Each path below is one point turned by a fixed rotation once a step. After each direction that follows a path, write how fast that rotation turns it, in deg/step (0 if it stays still).
Each turn is a multiple of 5 degrees from 10 to 175, or 0.
Each row of a path follows its step; steps can be skipped.
Path 1:
step 0: 0.70 -0.04 -0.16 0.90 0.47 0.87 -0.24 -0.53 0.63 3.47 -1.94 1.43 0.46 0.99 0.34 0.87 0.45 1.04 -0.19 -0.21 -0.33 1.71 -0.83 0.55 -2.10 -1.09 0.15 -0.38 -0.71 0.78 -1.64 -0.57 0.73 1.00
step 2: -0.48 0.40 -1.05 0.94 1.43 -0.01 0.48 -1.65 0.21 3.20 -0.85 0.73 0.36 1.14 0.38 1.66 0.21 2.08 0.07 -0.98 -0.93 0.81 -0.57 0.76 -1.10 -0.01 1.85 -1.38 0.27 0.12 -0.87 0.44 0.20 1.03
step 3: -0.94 1.23 -2.42 1.95 -1.46 -0.72 0.20 -1.25 -0.25 1.24 0.37 0.83 0.49 -0.28 0.97 0.56 -0.81 -1.12 0.15 0.72 1.64 1.10 0.81 1.17 -0.14 -0.48 0.31 -2.10 -1.25 -1.44 -1.26 0.87 0.86 -0.26
step 4: -0.53 0.70 0.38 1.06 0.30 1.34 -0.03 -1.03 -0.92 3.06 -0.25 0.37 -0.16 -0.63 1.36 2.43 -0.28 1.40 -0.79 -0.78 0.19 0.23 -0.51 1.27 -1.52 0.50 1.71 -0.36 1.21 -0.58 -1.35 1.17 -0.78 0.33
step 5: -0.38 1.76 -1.52 2.69 -0.04 -1.70 -1.20 -0.34 -0.65 1.60 0.08 -0.30 1.23 -1.04 0.82 0.51 -0.44 -0.38 -0.95 0.78 1.66 1.26 -0.37 1.77 0.46 0.45 -0.80 -1.01 -1.63 -1.01 -0.81 0.01 -0.45 -0.35
step 6: 0.58 0.85 1.46 0.37 1.34 1.23 -1.46 -1.32 -0.97 2.56 -0.57 0.08 0.11 0.36 -0.06 1.72 0.07 -0.78 -0.40 -1.10 0.31 0.82 0.00 1.89 -1.54 0.20 0.61 -0.44 0.77 -1.03 -2.77 0.18 -0.47 0.31
step 7: -0.01 1.11 -0.77 2.45 0.31 -1.21 0.14 -1.52 -0.14 0.06 -0.42 0.23 1.26 -1.31 0.14 -0.18 0.70 0.43 -1.20 1.25 0.07 -0.08 -0.88 2.26 0.02 1.18 -1.32 -1.13 -1.12 -1.48 -2.49 -0.20 0.36 -0.56
step 8: 0.25 0.82 0.33 -0.73 1.82 1.01 -1.08 -0.94 0.52 2.40 0.64 0.69 0.96 1.04 -0.09 0.69 0.97 0.05 -0.67 -0.84 -0.33 -0.04 0.46 2.95 0.36 -0.13 1.00 -2.04 0.93 -0.26 -2.26 0.32 -0.66 -0.14
step 9: 0.32 0.89 -1.80 2.35 -1.00 1.33 0.24 -1.00 0.40 -0.37 -1.00 1.57 0.76 -0.95 0.54 -1.08 0.31 0.04 -1.53 0.64 -0.03 0.63 -0.93 2.09 -0.17 -0.70 -0.84 -2.01 -0.73 -0.79 -2.04 -0.33 -0.39 -0.31
step 10: -0.39 1.16 0.09 -1.12 -0.31 1.13 -0.33 0.62 0.91 2.83 0.44 -0.05 1.66 -0.27 1.27 0.32 0.78 0.35 -1.41 0.02 -0.64 0.07 0.60 3.25 -0.63 -0.35 0.68 -0.54 1.96 -0.35 -1.52 0.18 -0.06 0.60
-0.11 0.26 0.41 -0.27 0.16 -0.10 0.44 0.27 -0.05 0.41 0.09 0.30 -0.86 0.29 0.00 0.14 0.24 0.74 -0.14 -0.69 0.20 0.43 -0.12 -0.02 0.15 -0.31 0.25 0.27 0.55 -0.19 -0.34 -1.07 0.25 -0.59 : 175
-0.96 -0.08 0.09 0.27 0.40 -0.14 -0.21 -0.26 -0.37 -0.24 0.05 -0.32 -0.18 -0.95 0.03 0.60 0.01 -0.59 -0.33 -0.69 0.61 0.47 0.10 -0.09 -0.22 0.53 0.35 0.23 -0.02 0.33 0.41 0.10 0.24 -0.22 : 40
0.07 -0.36 -0.81 -0.59 -0.56 -0.36 -0.40 -0.16 -0.24 0.01 -0.40 0.45 -0.46 -0.03 0.23 -0.14 0.52 0.32 0.07 0.05 0.07 0.10 -0.39 0.56 0.00 0.99 0.11 0.50 -0.50 0.22 0.02 -0.42 -0.03 0.54 : 155
-0.29 -0.59 -0.15 -0.91 0.36 0.45 -0.07 0.11 1.12 -0.46 -0.26 -0.34 0.25 -0.30 0.20 -0.57 -0.18 0.31 -0.66 0.09 0.21 0.34 0.10 0.15 -0.51 -0.33 -0.22 -0.25 -0.03 0.15 -0.01 -0.36 0.36 0.07 : 25
0.09 0.66 -0.51 -0.18 -0.20 0.36 -0.47 0.04 -0.55 -0.45 -0.33 -0.92 0.37 0.30 0.90 0.14 -0.28 0.59 0.50 -0.03 0.32 -0.23 0.12 -0.12 -0.34 -0.12 0.53 0.16 0.02 -0.28 0.14 -0.15 0.12 -0.52 : 45
-0.47 0.13 0.20 -0.02 0.23 -0.67 0.39 0.08 0.27 0.26 0.47 -0.51 0.54 -0.42 0.19 0.27 0.20 1.11 -0.41 0.48 -0.43 -0.59 -0.20 0.10 0.28 0.65 -0.06 0.16 0.42 -0.01 0.41 0.06 -0.26 0.02 : 125
Path 2:
step 0: 0.72 0.54 1.32 0.97 0.28 -0.37 2.12 0.40 0.24 0.32 -0.31 -0.73 -0.15 -1.71 -0.08 -1.60 -0.80 0.62 2.18 1.18 0.71 -2.17 1.18 -1.12 1.19 0.91 -1.84 0.73 -2.87 0.07 -0.51 -2.11 -0.01 1.14
step 2: -0.98 -0.51 0.31 -0.16 0.38 0.83 0.18 -2.72 -0.10 1.00 1.49 -0.79 2.01 -0.67 0.24 0.61 2.46 -0.31 -1.20 -0.05 -0.26 -1.04 1.74 -0.25 -2.52 0.51 3.06 -0.72 -0.93 -1.34 0.73 0.08 -0.16 -0.59
step 3: 0.76 -0.45 2.46 -1.91 0.68 0.25 -0.15 -1.31 0.66 1.65 0.46 0.12 1.62 -0.91 -1.99 -0.26 -1.69 0.24 -0.80 1.02 -0.23 0.63 -0.56 -0.86 0.83 2.89 -1.47 1.21 1.46 0.34 0.06 -2.09 -0.29 1.33
step 4: 0.27 0.22 -0.53 1.34 0.05 1.80 -0.46 -0.62 -0.17 -1.34 0.27 -1.64 -1.54 1.39 -2.42 -0.11 -2.66 -1.00 2.03 -0.65 -1.55 1.24 1.26 1.27 1.32 0.63 -0.22 -2.09 -1.69 -0.13 0.77 -0.01 0.17 0.19
step 5: -0.60 2.47 -0.11 0.18 0.82 3.23 0.13 0.21 -1.79 -0.54 -0.64 0.49 -0.41 0.51 0.76 -0.18 1.17 0.33 -1.45 1.32 1.48 -0.81 0.82 -2.38 -1.51 0.90 0.11 -1.53 -0.45 0.23 0.09 0.49 2.17 -1.62
step 6: 0.94 -0.02 0.27 -0.98 2.03 -1.29 -0.24 -2.53 -2.11 -0.01 0.45 0.64 1.03 -0.22 1.42 -0.04 -1.66 1.77 -0.66 -1.80 -1.01 -3.42 -1.31 0.46 0.19 1.25 -0.38 0.65 -0.11 -0.18 -0.46 -0.77 -0.51 -0.44
step 7: 0.76 0.66 1.20 2.53 0.18 0.86 0.28 0.65 0.81 0.07 1.91 -1.65 1.85 1.50 -2.04 -1.06 -0.20 1.40 0.62 -0.75 0.12 0.91 -1.49 0.49 1.52 -0.79 1.47 1.22 -1.27 -1.29 -1.22 -1.42 1.11 1.07
step 8: 2.37 0.07 1.12 -0.36 -0.72 0.81 2.97 1.09 0.36 0.13 0.07 -0.62 -1.78 -0.49 -0.90 0.83 0.17 -0.28 -1.29 0.62 1.15 -1.35 1.89 -1.59 1.19 0.29 1.19 -0.88 -1.18 -0.62 2.99 0.19 -0.15 -0.62
step 9: -0.69 -1.09 1.64 1.47 -0.22 -0.56 -2.32 -1.59 -0.16 0.69 0.14 -1.34 -0.57 0.04 0.63 0.45 -0.26 1.29 0.71 1.30 -2.26 -2.86 1.27 -2.84 -1.31 0.96 -1.08 -0.40 0.72 0.15 -0.35 0.83 -0.10 0.26
step 10: 0.99 1.83 1.73 0.68 -1.53 0.98 -0.37 -2.64 -0.57 -0.71 0.08 -0.79 1.73 -1.85 -1.69 0.26 -0.07 -1.03 -0.22 -0.89 -0.06 0.61 -1.25 2.02 -2.95 0.09 -0.41 0.00 -1.29 -0.23 -0.61 -1.42 0.22 0.74
0.51 -0.54 -0.07 -0.46 -0.43 -0.02 -0.34 0.50 -0.20 -0.16 0.47 0.50 0.93 0.25 0.20 0.81 -0.60 0.14 0.23 -0.11 0.31 0.17 0.25 -0.12 -0.53 0.28 0.33 0.24 -0.63 0.20 -0.35 0.13 0.26 0.21 : 90
-0.19 0.11 0.04 -0.78 -0.03 0.11 0.16 0.16 -0.21 -0.30 -0.78 0.23 0.21 -0.64 0.44 -0.20 0.28 0.09 -0.24 0.35 0.43 0.28 0.31 -0.66 0.18 0.20 0.10 0.36 -0.50 -0.95 0.58 -0.58 -0.10 -0.08 : 130
0.11 -0.29 -0.04 0.05 0.64 0.13 -0.19 -0.10 0.02 -0.62 0.37 -0.73 0.23 -0.13 0.77 -0.20 0.57 -0.33 0.18 0.90 -0.53 0.08 0.40 0.21 0.49 0.04 0.18 0.47 -0.28 0.31 -0.30 0.24 0.53 0.38 : 160
0.10 0.22 -0.02 -0.05 0.22 -0.17 0.12 0.23 1.00 -0.27 -0.43 0.42 -0.41 0.51 -0.28 0.02 -0.41 -0.07 0.50 0.87 0.19 -0.23 -0.01 -0.39 0.24 -0.19 0.03 -0.64 -0.78 0.16 0.38 0.66 0.16 -0.08 : 95
0.47 0.57 0.49 -0.19 0.01 -0.58 0.26 -0.20 -0.38 -0.83 -0.29 0.36 0.41 0.22 -0.11 0.66 -0.11 -0.98 -0.03 -0.22 -0.23 -0.23 0.20 -0.07 0.53 -0.29 0.12 0.00 0.80 0.14 0.36 -0.07 0.15 0.00 : 155
-0.29 0.37 -0.55 0.02 0.19 -0.59 0.31 0.05 0.13 -0.04 0.10 -0.45 0.66 -0.18 0.15 -0.11 -0.02 0.40 0.77 -0.35 0.07 -0.34 1.18 0.43 0.00 0.11 0.11 -0.75 -0.05 0.00 0.11 -0.28 -0.55 -0.11 : 170
Path 3:
step 0: 0.02 0.82 0.58 -1.74 -0.56 -0.96 -0.19 0.64 -1.32 -0.60 -0.29 1.43 -0.46 -0.78 1.74 -0.77 0.86 1.87 0.15 0.87 1.04 0.34 -0.21 -2.61 0.78 -1.12 -1.45 0.45 0.22 -0.96 0.37 1.63 2.23 0.78
step 1: 0.02 2.62 0.81 -0.33 -0.60 -0.54 -0.22 0.07 -0.63 0.82 0.09 -0.91 1.04 0.77 1.21 -0.77 -1.18 -0.96 -1.05 1.57 -0.32 -0.30 2.41 1.38 0.16 0.52 1.89 -0.48 -0.69 0.80 -0.94 -1.99 -1.59 0.82
step 2: -0.37 -1.19 -0.83 -1.96 -2.32 -0.27 0.51 -0.38 -1.12 -0.83 0.12 0.13 -0.65 -0.58 -0.85 -0.77 1.50 0.93 -1.81 -1.35 -0.04 1.84 -1.49 -0.86 0.70 -1.62 -0.95 -1.34 -1.09 0.85 -1.24 1.01 0.03 0.69
step 4: -1.06 0.62 -1.42 0.82 -1.18 1.26 -1.16 -0.01 1.05 -0.98 2.29 -0.61 0.77 -1.79 0.54 0.18 0.71 1.21 0.83 -0.47 0.54 0.82 -0.34 -2.18 0.96 -0.96 -0.35 -1.74 -1.62 -0.41 -1.76 -0.71 0.98 0.17
step 5: 1.58 2.02 0.23 -1.81 0.14 0.61 2.39 1.47 -0.85 0.50 -1.37 -0.01 -0.56 0.91 -1.34 0.35 0.02 -0.19 0.00 0.08 -0.27 -1.40 0.07 -0.82 0.09 2.16 0.83 -0.24 -1.63 -1.77 0.54 -0.51 -1.54 -0.53
step 6: -2.27 -0.68 0.78 -0.18 0.69 -0.14 -0.87 -0.91 1.59 -0.80 -1.13 -2.43 -0.62 -0.83 1.49 0.21 -0.46 -0.20 0.01 0.29 0.88 1.21 -0.27 -0.98 0.99 1.10 -1.28 -2.16 -0.70 0.60 -1.30 1.40 0.38 1.55
step 7: -0.16 2.11 0.14 -2.26 -0.44 -1.11 1.08 1.18 -1.13 -0.18 0.77 1.85 -1.77 -0.39 0.31 0.08 -0.05 0.97 -0.05 1.69 1.39 0.25 1.32 -0.31 -1.69 0.17 -1.06 1.18 0.18 -1.88 1.01 -1.10 0.20 0.49
step 8: -0.97 1.17 -0.30 0.17 -0.81 -0.04 0.27 -0.30 0.12 -2.62 -0.37 -1.89 0.59 -0.52 0.41 -1.00 0.00 -1.20 -0.43 -0.69 0.51 0.32 1.78 0.55 1.65 0.33 2.09 -1.12 0.76 2.20 -1.90 -0.67 -0.40 1.14
step 9: 0.78 1.45 0.23 -1.88 0.59 -0.73 0.57 0.95 -1.04 0.75 0.50 2.00 -0.87 0.48 -0.12 -0.07 1.43 0.97 -2.40 -2.18 -0.04 0.98 -0.86 -1.40 -0.98 -0.63 -1.20 0.37 -0.22 -0.49 -0.93 2.03 -0.55 0.54
step 10: -0.55 0.03 0.02 0.78 1.00 -1.98 0.19 -0.51 -0.81 -0.30 1.60 -0.97 1.07 0.29 1.94 -1.22 -1.19 0.65 0.36 1.70 -0.31 -2.66 0.98 -0.20 0.62 0.72 1.76 -2.21 -0.56 0.79 -0.99 0.53 -0.04 0.50
-0.48 -0.24 0.07 -0.26 0.21 -0.71 -0.87 0.35 0.26 0.45 -0.06 -0.22 -0.03 -0.37 0.45 0.15 0.22 0.83 0.46 -0.12 0.16 -0.54 0.78 -0.02 -0.73 -0.16 -0.04 -0.04 -0.07 0.05 0.31 0.44 0.21 -0.31 : 110
0.40 0.09 0.16 0.00 0.35 0.09 -0.28 0.02 0.24 0.11 -0.68 -0.25 0.00 0.83 0.30 -0.31 0.31 -0.16 -0.12 -0.08 0.43 -0.02 -0.38 -0.16 0.12 0.01 -0.91 -0.33 0.93 -0.19 -0.30 0.98 -0.16 -0.22 : 115
0.37 0.35 0.26 -0.24 0.48 -0.14 -0.30 -0.15 -0.15 -0.83 -0.09 -0.09 0.13 -0.59 -0.45 0.19 -0.20 0.13 0.66 -0.34 0.20 0.37 -0.55 0.19 -0.91 0.88 -0.15 -0.49 0.29 -0.07 -0.13 -0.37 0.00 0.07 : 35
0.36 0.20 0.53 -0.44 0.09 -0.59 -0.09 -0.13 -0.70 -0.23 -0.03 0.26 0.42 -0.18 0.58 -0.48 -0.42 0.15 -0.77 -0.24 -0.32 0.31 0.17 0.17 -0.16 -0.49 0.34 0.48 0.68 0.64 -0.41 0.05 0.38 0.19 : 45
0.39 0.18 0.78 0.12 0.32 0.33 0.26 0.04 -0.24 0.44 -0.45 -0.33 0.74 -0.23 0.57 0.29 -0.65 0.35 0.33 0.17 -0.37 -0.30 -0.38 -0.75 0.40 0.25 -0.28 0.08 -0.70 -0.12 0.26 0.06 0.40 0.06 : 65
0.49 -0.01 -0.04 0.19 -0.09 -0.08 0.65 0.45 0.03 0.47 0.07 -0.28 0.27 0.25 0.71 0.53 0.06 -0.24 -0.16 -0.23 -0.33 0.53 0.39 0.28 -0.84 0.03 0.31 -0.14 0.32 -0.94 0.35 -0.08 -0.57 0.44 : 170
0.14 -0.70 0.45 -0.32 -0.07 -0.39 0.55 0.60 -0.27 -0.11 -0.19 1.07 0.12 0.57 -0.22 -0.07 -0.19 0.43 0.44 0.03 0.48 -0.01 0.23 -0.10 0.51 0.22 0.47 -0.61 0.32 -0.27 0.20 -0.23 0.10 -0.40 : 155
Path 4:
step 0: -1.23 -0.31 -0.66 -1.48 0.09 -0.47 1.45 -0.97 -0.29 1.04 0.56 1.33 1.98 -0.31 -2.50 -0.83 -0.07 1.56 0.43 0.10 0.95 -0.63 0.56 0.65 0.68 -0.26 1.09 1.71 0.93 2.13 -0.08 0.23 -0.22 -2.09
step 1: -2.16 0.17 0.00 0.18 -0.57 0.99 1.75 -3.33 -1.04 0.08 -0.60 -0.11 -0.20 1.54 -0.68 -2.16 0.49 -0.11 -0.20 0.97 1.10 -0.47 0.07 -1.12 -0.83 0.12 1.82 0.74 -0.16 -0.60 -0.54 -0.66 -0.83 -0.95
step 2: -1.87 0.92 0.44 -0.30 -0.35 1.79 -0.73 -0.66 -1.36 1.46 -0.27 0.30 1.28 0.53 -0.51 -0.93 2.11 0.06 -0.09 -0.63 0.79 0.25 -0.21 -1.49 0.98 -1.72 0.32 -1.26 -1.43 1.45 -1.64 0.76 -1.81 0.42
step 4: -2.49 -1.29 0.44 -0.91 -1.81 -0.65 0.70 -0.65 -1.22 0.54 -0.31 -0.54 1.22 -0.15 -0.80 -0.26 -1.13 0.81 1.34 -0.45 0.46 0.44 1.02 0.72 1.77 -1.30 1.86 0.93 1.61 0.56 -1.11 -1.54 -0.61 -1.10
step 5: -1.64 -0.57 -0.43 -0.31 1.54 1.26 0.56 -1.50 -1.13 0.36 -0.83 -0.27 1.36 1.53 -1.22 -1.61 -1.47 1.25 -0.73 0.40 -0.37 -1.22 0.72 -0.91 0.46 0.53 1.15 1.72 -0.04 0.03 -1.68 1.10 -1.97 -0.51
step 6: -1.60 0.58 0.86 0.05 -0.17 0.12 -1.18 -1.86 -2.27 1.73 0.54 -0.27 0.76 0.29 -0.44 -1.14 2.49 0.25 1.46 1.89 1.25 -0.81 0.36 -1.73 0.00 0.24 -0.02 0.86 0.08 0.54 -1.39 0.51 -0.33 0.98
step 7: -1.95 -0.26 -0.49 1.50 -1.29 1.05 1.37 0.06 -0.76 0.26 0.28 1.24 2.49 -0.53 0.35 -0.11 1.52 -0.61 1.32 -1.11 -0.36 -0.39 -0.21 -1.37 0.12 -2.56 -0.50 2.00 -0.15 0.18 -1.33 -0.08 -0.64 0.10
step 8: -1.51 0.52 -0.80 -0.87 -1.66 1.14 -0.20 -0.78 0.25 0.61 0.40 -0.19 1.21 -0.70 -2.34 -1.20 -0.11 1.47 1.09 -0.80 0.03 1.30 1.32 0.92 0.33 -0.54 0.67 2.60 0.24 1.72 -0.40 0.19 -0.01 -1.90
step 9: -2.91 -0.86 -0.05 -0.69 -0.11 -0.16 1.19 -1.57 -1.36 -1.15 -1.63 0.12 -0.10 1.94 -1.41 -2.70 -0.47 0.71 0.03 0.45 2.01 -0.15 0.13 0.06 -0.29 -0.56 -0.20 1.07 0.20 0.17 -0.83 -0.53 -0.58 -0.40
step 10: -1.21 0.14 0.08 -0.67 0.32 0.50 0.29 -0.64 -1.04 2.38 -0.17 1.52 1.22 -0.55 -1.44 -1.26 1.13 0.63 -0.43 1.00 1.62 -0.74 -1.31 -1.60 0.23 -0.56 0.90 -0.88 -0.16 0.75 -2.47 0.54 -2.04 -0.41
-0.15 0.31 0.53 0.18 0.17 -0.56 0.60 0.39 0.52 0.12 0.51 0.31 0.33 -0.90 0.76 0.19 0.41 0.14 0.11 0.03 -0.25 -0.29 -0.39 0.21 -0.09 -0.40 0.14 0.32 0.82 0.46 -0.11 -0.12 0.11 -0.36 : 95
0.02 0.30 -0.09 0.71 -0.13 0.14 0.30 -0.22 0.09 -0.62 -0.61 -0.12 0.00 0.31 -0.02 -0.06 -0.69 -0.03 -0.44 -0.33 -0.34 -0.67 -0.83 -0.46 -0.73 -0.36 0.10 0.58 0.18 -0.24 -0.13 0.18 0.44 0.32 : 175
-0.45 0.31 -0.17 -0.30 -0.45 0.39 -0.60 0.24 0.15 0.03 0.10 0.37 -0.32 -0.18 0.40 0.40 0.50 -0.15 0.53 -1.17 -0.36 -0.05 0.30 0.33 -0.54 -0.29 0.16 0.28 -0.58 -0.04 -0.07 -0.10 0.17 0.65 : 80
-0.55 -0.28 0.55 0.41 -0.20 -0.59 0.19 0.35 -0.35 -0.69 -0.22 0.23 0.22 0.65 0.49 0.07 -0.16 -0.38 0.54 0.11 0.35 0.35 -0.09 0.08 0.40 -0.90 0.32 -0.64 -0.26 -0.38 0.00 -0.21 -0.11 0.20 : 140
-0.39 0.25 -0.20 0.26 -0.50 0.10 0.12 -0.04 -0.50 0.20 0.39 0.22 0.27 -0.10 0.38 0.01 0.34 0.68 -0.55 0.08 -0.11 0.60 -0.45 -0.27 0.07 0.32 0.10 -0.07 0.25 -0.53 1.03 0.56 -0.41 0.70 : 80
-0.12 0.16 -0.49 0.28 0.64 0.19 0.61 0.32 0.04 -0.52 0.23 0.26 -0.27 0.21 0.38 -0.43 0.35 -0.43 -0.31 -0.17 -0.08 0.00 0.37 0.15 0.18 0.39 -0.47 0.64 -0.04 -0.91 -0.20 -0.61 -0.74 -0.19 : 175
